In the rows, 128 means zero.
The rows below come in pairs that one turn or mirror swaps. Which row does each named row swap with?
The rows were stretched afterwards, more along some directions than others.
Zonik: [147 119 127 118 146 176 116 119  73 130 137 127 112 115 135  99]
Bepe: [141 162 126 137 152 139 132 147 121 141 116 109 110 117 158 131]
vuzit: [134  69 130 124 134 162 143 134 129 120 169 159 147 141 101 112]
zorir: [152 160 125 125 185 158 136 144  99 133 109 128 110  95 145 118]
rufi: [143 123 116 114 117 157 143 111 118  82 145 136 129 113 126 120]
fupi: [114 112 145 138 134 138 115 117 113 174 130 142 150  87 113  90]
teb: [123 110 113 129 138 126 146 134 166  92 135 164 118 107 154 144]
fev: [115 119 146 120 125 150 140  88 108  86 152 140 147  95 145 105]
Rifen: [134  99 126 129 103 105 148 109 131 128 161 124 141 148 111 117]
Vako: [137 150 125 125 156 159 134 118 120 118 125 123  99  93 169 128]
Rif: [128  77 131 125 145 180 139 148 135 139 153 157 128 126  92 122]
raro: [143 146 112 119 115 144 117 134  94 133 117 108 111 123 141 119]
bape: [131 128 127  97 141 163 150  91 112  57 131 106 127 115 159 139]
gadan: [123 135 136 121 114 113 151  97 134  74 138 106 166 110 130 121]
vivoz: [117 144 137 133 108 109 126 105 125 129 154 137 141 164 141 129]
rezi: [123 117 120 131 138 113 151 117 170 100 141 155 120 136 151 147]
mipen: [149 114 126 114 153 160 147 107 104  86 105 143 138  86 119 124]
Kime: [139 167 126 127 126 117 143 106  98 125 120  92 153 144 110  94]
Nop: [113 111 134 136 145 159 116 124 100 171 137 137 131 114  99  80]
kepi: [133 125 126 145 119 135 126 125 106 158 128 115 148 103 104  78]
gigim: [124 126 113 106 111 112 148  84 133  78 151 112 127 128 140 134]
vad: [157 159 128 126 124 126 146 107 102 138 108  92 134 100 119 130]
radi: [125 132 124 127 140 144 116 116  92 173 137 135 145 111 108  78]
Lusok: [110 127 124 130 150 141 121 126 116 184 123 145 139 112  88  88]
Sep: [134 133 104 127 141 111 139 136 160 125 133 171 107 105 144 147]
pumi: [137 128 113 120 144 142 136 118 114  87 111 147 139 107 130 144]
gutab: [122 109 135 139 132 164 140 117 113  62 138 124 146 111 135 107]
zuz: [131 121 113 131 149 131 138 153 160 114 129 160 112 144 148 154]
kel: [126 126 107 129 151 113 142 143 161 114 124 165 115 123 147 151]
maf: [130  64 145 138 126 162 128 146 144 137 161 165 137 128 115 133]
pese: [146 158 121 127 167 155 136 147 111 129 111 115 103  89 159 132]
Dur: [143 155 119 140 149 144 139 141 121 129 118 115 115  88 159 126]
Mazos: [150 154  88 105 133 134 154  88 129  83 162 132 106 108 148 126]
zusa: [119 161 123 111 133 102 143  90 122 100 118  96 142 167 143 136]
Satav: [132 112 109 139 143 133 143 146 160  97 132 167 118 114 156 148]
gifal: [148  73 125 143 111 169 135 151 135 116 158 145 129 128 112 121]
vime: [152 166 104 109 193 148 145 102  86  91 123 127 131 157 130  95]
kirod: [122  70 128 138 115 157 132 142 146 147 172 159 118 142 100 125]
Mesun: [141 155 126 110 160 153 122 109  80 100 121  96 119 164 144 120]
som: [131 151 123 126 153 141 142 130 126 127 117 117 116  80 151 119]
lig: [143 109 131 123 114 122 165 128 117  96 133  90 153 147 111 117]
Bubil: [120 151 116 151  86 112 118 122 139 124 146 115 123 144 144 136]
bik: [147 161 127 122 145 141 147 110  85 110 103  89 147  91 125 123]
Rales: [131 160 127 122 138 143 107 122 107 105 116 127 135 139 148 129]

vivoz is swapped with fev
zorir is swapped with Sep
teb is swapped with Bepe
pumi is swapped with bik

The rows below come in pairs that one turn or mirror swaps. Which row does each named row swap with?
The rows were stretched afterwards, more along some directions than others.
nubu: [103 112 171 175 152 129  81  46 138 124  99 168 115 114 108 112 145]
suker: [109 138 129 165 162 155 113 113 143 122 140 140 121 187 138 102 140]
ped: [104  80 173 136 151 132 131 103 130 112  94 171 155  85 162 128 129]
ren: [112  77 175 143 160 138 133 102 133  96  98 178 152  83 173 129 128]
vadav: [ 98  81 173 185 143 126 106  93 105  93  84 197 155  58 169 136 140]
takez: [ 89 147 148 176 182 131 104  87 122 120  79 134 131 145  75 121 168]
Bif: [ 93 142 132 189 156 132  94 104 115 132 111 141 120 156 100 106 147]
les: [107 103 173 184 158 131  75  43 137 119  88 181 117 108 113 113 141]
Gaz: [109 137 157 169 198 166 130 106 139  66 100 196 175 140 175 144 158]
sala: [108 105 173 184 158 125  83  46 145 126  97 167 121 135 105 121 130]
Zapel: [ 99 139 127 182 157 149 106 108 124 125 124 153 121 175 127 105 137]
Dem: [103 118 130 143 163 139 135 154 127 117 132 140 171 127 184 111 142]
ligab: [ 92  89 166 205 148 132 111  94  93  89  93 189 150  72 160 125 140]
Tomap: [ 97  92 172 204 162 123 113  90  90  92  88 195 162  62 157 131 134]
Fekeb: [110 134 133 146 160 163 110 114 158 120 138 157 125 186 150 108 132]
Fifeg: [ 93 142 165 205 195 135  64  56 133  97  76 187 160 111 129 141 175]
luk: [106  78 177 171 150 132 120  91 114 102  95 190 150  64 168 135 132]
Gozol: [ 93  91 167 172 145 118 106 105 108 145  93 136 119  99 121 127 127]
Feli: [ 86  94 174 185 146 115  95  74 105 134  77 151 103  91 108 136 130]
Deki: [ 98 105 137 149 150 132 131 150 122 131 128 133 147 121 165 118 126]
zofu: [ 88 109 136 155 165 132 128 149 115 129 123 142 160 126 163 118 132]
savo: [106 133 126 171 143 154 104 115 137 128 137 138 106 173 135 108 133]
Sifo: [ 83 146 159 198 185 120  68  62 127 110  74 162 148 119  99 138 179]
suso: [108 141 132 210 163 140 111 104 104 120 124 154 122 158 116 117 133]
mav: [101 108 167 177 157 142  77  52 146 131 115 168 111 137 118 122 138]
fezi: [127 112 162 144 158 160  99  97 174 113 130 177 141 143 180 127 139]
Vomet: [116 141 147 168 200 169 119 105 150  82 114 191 175 154 168 144 160]
Lado: [ 99 114 129 150 159 140 136 156 125 120 131 140 161 132 173 113 144]
Samib: [104 111 165 179 158 130  76  49 152 129 108 157 113 133 106 118 141]
ture: [105  72 174 170 147 130 108  90 117 106  80 192 145  54 159 130 134]
kove: [ 88 141 145 172 182 137 109  91 115 118  80 141 124 147  79 122 158]
mati: [112 118 140 156 177 156 137 149 121  87 126 182 176 124 197 119 146]
Viga: [ 96 113 168 175 156 144 107  86 112  85  47 188 121  85 123 142 150]
Mekon: [ 94 123 157 163 157 134  89  68 133  99  95 167 135 112 120  89 167]
geku: [117 132 136 150 161 156 109 113 160 122 148 147 127 180 158 108 128]
per: [105  73 175 141 164 140 120 102 134  98  99 186 149  77 170 124 139]
Suvuf: [ 76 152 148 188 185 133  90  78 119 116  81 142 126 144  77 122 173]
Zito: [113 134 128 146 177 147 138 146 127  99 129 163 173 125 174 108 157]
rebe: [118 135 154 175 200 173 123 104 144  74 114 193 168 148 172 144 160]
tuni: [ 93 118 126 149 165 145 131 155 118 113 123 159 168 122 179 109 150]
zafal: [ 96 112 170 174 151 127  78  54 127 106  85 176 119 106 113 107 153]
vasip: [ 87 114 150 228 151 121 101  91  79 103  86 178 145  93 132 129 132]
Zov: [ 96 131 141 145 166 150 103  99 134  82 102 183 147 108 153  92 170]
pudo: [118 111 167 147 161 148  97  80 170 103 108 190 151 116 180 139 146]
Nuseg: [102 122 161 170 156 137  86  62 134 100  95 182 122 107 116 101 155]
rulum: [108 116 172 169 174 156 122  92 124  63  71 201 140 109 156 149 150]

rulum is swapped with Sifo
suker is swapped with Lado
Viga is swapped with Fifeg
nubu is swapped with luk

The rows below come in pairs that one turn or mirror swaps. Which row does each named row swap with?
The rows were stretched afterwards, more along some directions than others.
femer: [ 96 108 117  87 158 164 155 106 166 163 119 111 157 133 167  93 131 139
  82 118 135 134 109 171 141]
Mubim: [ 97 106 128 115 137 178 151  94 113  99 129 103 155  99 137 152 114 109
 112 169 159 114  76 110 113]
kobus: [ 64  84 133 143 103 122 169  77 168 112 135 123 121 108 126 164 120  82
  74  92 130 139 145  64 136]
datef: [ 63 153  82 111  86 141 191  86 168 104 157 141 154  74  95 167 103 127
 113  61 145 124 127 104 132]
donet: [127 158 148 127 117 146 142 113 155 123 158  92 157 105 102 124 116 126
 126 106 192  96 167 133  99]
sen: [102 115  97 123 135 113 183 124 211  88 159 129 160 105 135 160  80  94
  78 102 191  90 140 107 123]
liv: [ 98 120 104 103 134 135 189 125 179  82 139 114 173 107 135 148  79 103
  67 120 186 105 107 109 104]
sanu: [103 135 127  98 125 182 133 113 181 137 132  97 124 117 129 125 130 165
 133  74 130 142 117 164 132]
Kop: [121 145  49 101 155 144 106  87 209 159 175 130 175  97 156 139 129 135
 104 121 169  75 144 198 166]
Zos: [ 68 154  85 112  86 142 192  94 150  96 131 148 158  83 100 156  93 126
 107  61 152 121 115 102 113]
fumog: [ 79 149  75 125  90 109 147  60 151 141 155 144 163  79 114 158 131  99
  94  93 133 110 153 116 146]
gam: [103 174 113  85 112 158 147 122 170  83 138 110 152 114 147 121  94 163
  94  88 153 118  85 156 127]
Nef: [ 64  91 139 110 120 141 190  96 155 121 111 125 139 125 157 128 121 109
  68 103 117 157  96 100 133]
gopo: [110 107  90  83 157 155 147 102 179 164 135 111 165 118 169 110 134 129
  85 118 140 114 112 194 147]
goga: [ 95 128 124 116 114 183 139 116 190 149 137 101 128 110 122 130 129 153
 146  57 131 136 148 160 143]
Lotob: [ 81 147  39 117  96 122 127  64 195 120 175 138 164  71 121 188 111 105
 101  91 142  93 146 131 167]
Dif: [ 94 120 139 147 116 120 139  90 175  94 158 106 136 109 118 156 110  95
  91 110 171 106 165  87 124]
puze: [115 119  58  94 153 147 118  94 205 169 153 123 171 108 171 135 132 126
 104 131 145  91 135 196 164]
vis: [135 176 137 115 120 156 154 123 154 116 146  99 162 104 102 113 104 141
 127  93 191  92 157 142  89]
vonad: [105 132 121 113 107 188 137 109 194 145 143 113 120 107 136 130 130 157
 138  59 132 127 143 162 138]
Redi: [105 177 112  90 109 138 144 103 169  76 135 111 173 108 145 124  88 155
  84  90 166 104  94 144 131]
bug: [ 83 156  36 123  97 119 138  69 200 117 174 135 160  72 113 186 109 115
 109  83 151  95 147 136 157]
duno: [ 96 123 122 116 139 132 188 124 177  73 144 115 169 115 124 151  78 100
  83 119 194 100 105 102  99]
kiv: [ 83  99 128  85 132 154 200 107 168 120 105 113 141 119 163 118 130 121
  71 110 114 163  88 129 134]
simi: [121 158 142 123 122 151 143 116 141 117 143  99 158 108 112 114 110 138
 121 108 196  91 153 136  92]
foro: [ 72 156  89 109  82 149 192 100 160  94 139 137 154  82  99 163  95 131
 113  63 142 133 110 104 115]
sapot: [ 91 100  84 132 131 105 175 108 235 123 162 126 142 107 133 161 101  83
  78  89 169 103 178 109 134]
fabu: [ 89 103 121 139 118 168 137 101 214 157 158 121 110 104 134 142 130 117
 140  56 128 119 178 137 157]
Rukuf: [ 72 135 108 131  98 166 142  57 102 158 140 121 149  83 106 149 154 116
 121 124 134 133 141 120 127]
doko: [125 141  47  97 152 135 105  93 205 163 166 117 184  95 157 140 122 128
 105 129 163  71 141 200 160]
Musog: [ 73 136  82 134  95 127 143  50 137 149 156 133 152  83 109 162 145  99
 106 107 126 119 150 119 145]
Tuf: [ 99 181  76 109 107  98 137  83 186 100 171 133 183  88 124 152  96 116
  78  95 174  88 135 134 140]
dege: [110 137 132 138 118 122 139  95 182 101 159 103 141 110 115 140 109 109
  96 100 184  94 184 108 117]
tuv: [ 74 128 104 131  94 155 145  48 111 162 139 124 146  83 106 153 154 110
 122 116 124 135 150 117 131]
vemu: [ 99 105 138  93 158 158 174 111 176 138 132 124 139 141 158 110 128 120
  87 120 128 138  99 154 128]
Veb: [ 90 114 112 127 112 164 138  95 201 151 144 107 113 104 121 141 134 145
 144  62 126 134 167 141 149]
pegel: [102 181 127 108  92 164 190 133 148 111 141 135 156  96 100 120  99 154
 148  60 166 112 127 133  97]
pila: [ 89 107 131 115 136 182 174 105 115 100 122 106 160 105 136 140 117 122
 101 157 171 114  82 118 111]
Feb: [120 157 139 131 122 138 137 108 161 117 163  89 159 106 106 126 109 128
 114 108 199  91 170 136 103]
mas: [132 166 144 115 122 157 169 138 160 114 138  97 158 115  98 106 101 154
 128  80 202  95 149 144  85]
rusur: [104 167 127  91 121 179 140 104 168  91 131 107 140 114 134 111 107 174
 108  76 151 116 105 165 131]
dupu: [109 133  81  89 157 165 138 104 201 163 155 121 174 108 174 119 133 131
  90 130 156 107 123 200 148]
tudi: [ 71 130 113 123 116 188 148  65 102 141 131 120 153  95 120 148 141 113
 124 142 136 133 107 125 121]
puvuk: [ 94 102  94 130 128 103 175 115 238 122 168 126 141 107 124 160 103  93
  82  79 167 107 181 107 137]
Pudan: [117 156 137  95 124 183 120 103 167 118 131  91 141 122 133 113 117 178
 135  84 141 124 107 169 138]
Ruze: [115 129  93  72 163 155 143 116 194 165 136 109 171 119 165 106 129 132
  91 120 145 120 112 197 138]
siz: [122 132  54  93 157 133 116  99 204 169 163 115 180 106 158 128 124 129
  97 129 164  81 139 198 157]
Sitev: [101 119 110 110 138 127 181 120 192  81 165 109 168 107 125 156  81 103
  77 118 196  90 121 106 116]
kegip: [127 130  90  91 162 158 128 114 203 172 149 118 176 117 165 123 127 131
 113 121 147  99 124 200 154]
tafaz: [ 76 132 125 130 105 168 155  68 101 151 131 116 148  88 107 141 151 117
 136 123 131 135 125 123 118]
duzig: [ 86 106 115 137 119 157 144 103 212 159 149 117 111 106 126 144 132 131
 142  62 125 132 179 137 146]
vuvaf: [ 72 127 126 134 114 188 148  66  99 138 134 110 143  92 111 150 145 112
 124 140 130 138 117 114 117]
Fov: [ 96 148 128 104 120 180 134 101 193 122 144 110 123 113 138 120 121 163
 133  63 137 137 143 165 136]
mem: [ 63 147  66 127  84 136 172  81 175 102 157 153 150  69 113 181  98 109
 112  67 140 115 131 105 146]
fuvod: [124 132  70  80 159 156 121 105 193 168 146 119 182 115 164 123 129 131
 100 131 155 101 131 199 150]
Nid: [ 98 126 107 121 118 163 141 116 217 150 147 112 125 110 133 131 127 154
 140  58 136 122 164 164 150]
fimit: [ 94 135 119 117 124 189 123 109 194 144 140 116 130 111 142 131 121 156
 137  72 136 123 147 163 149]
detez: [ 96 170 119 111  96 153 200 139 148 120 130 132 150  87  97 108  98 160
 133  49 167 120 131 130  94]

Feb is swapped with tuv
Veb is swapped with siz
liv is swapped with foro

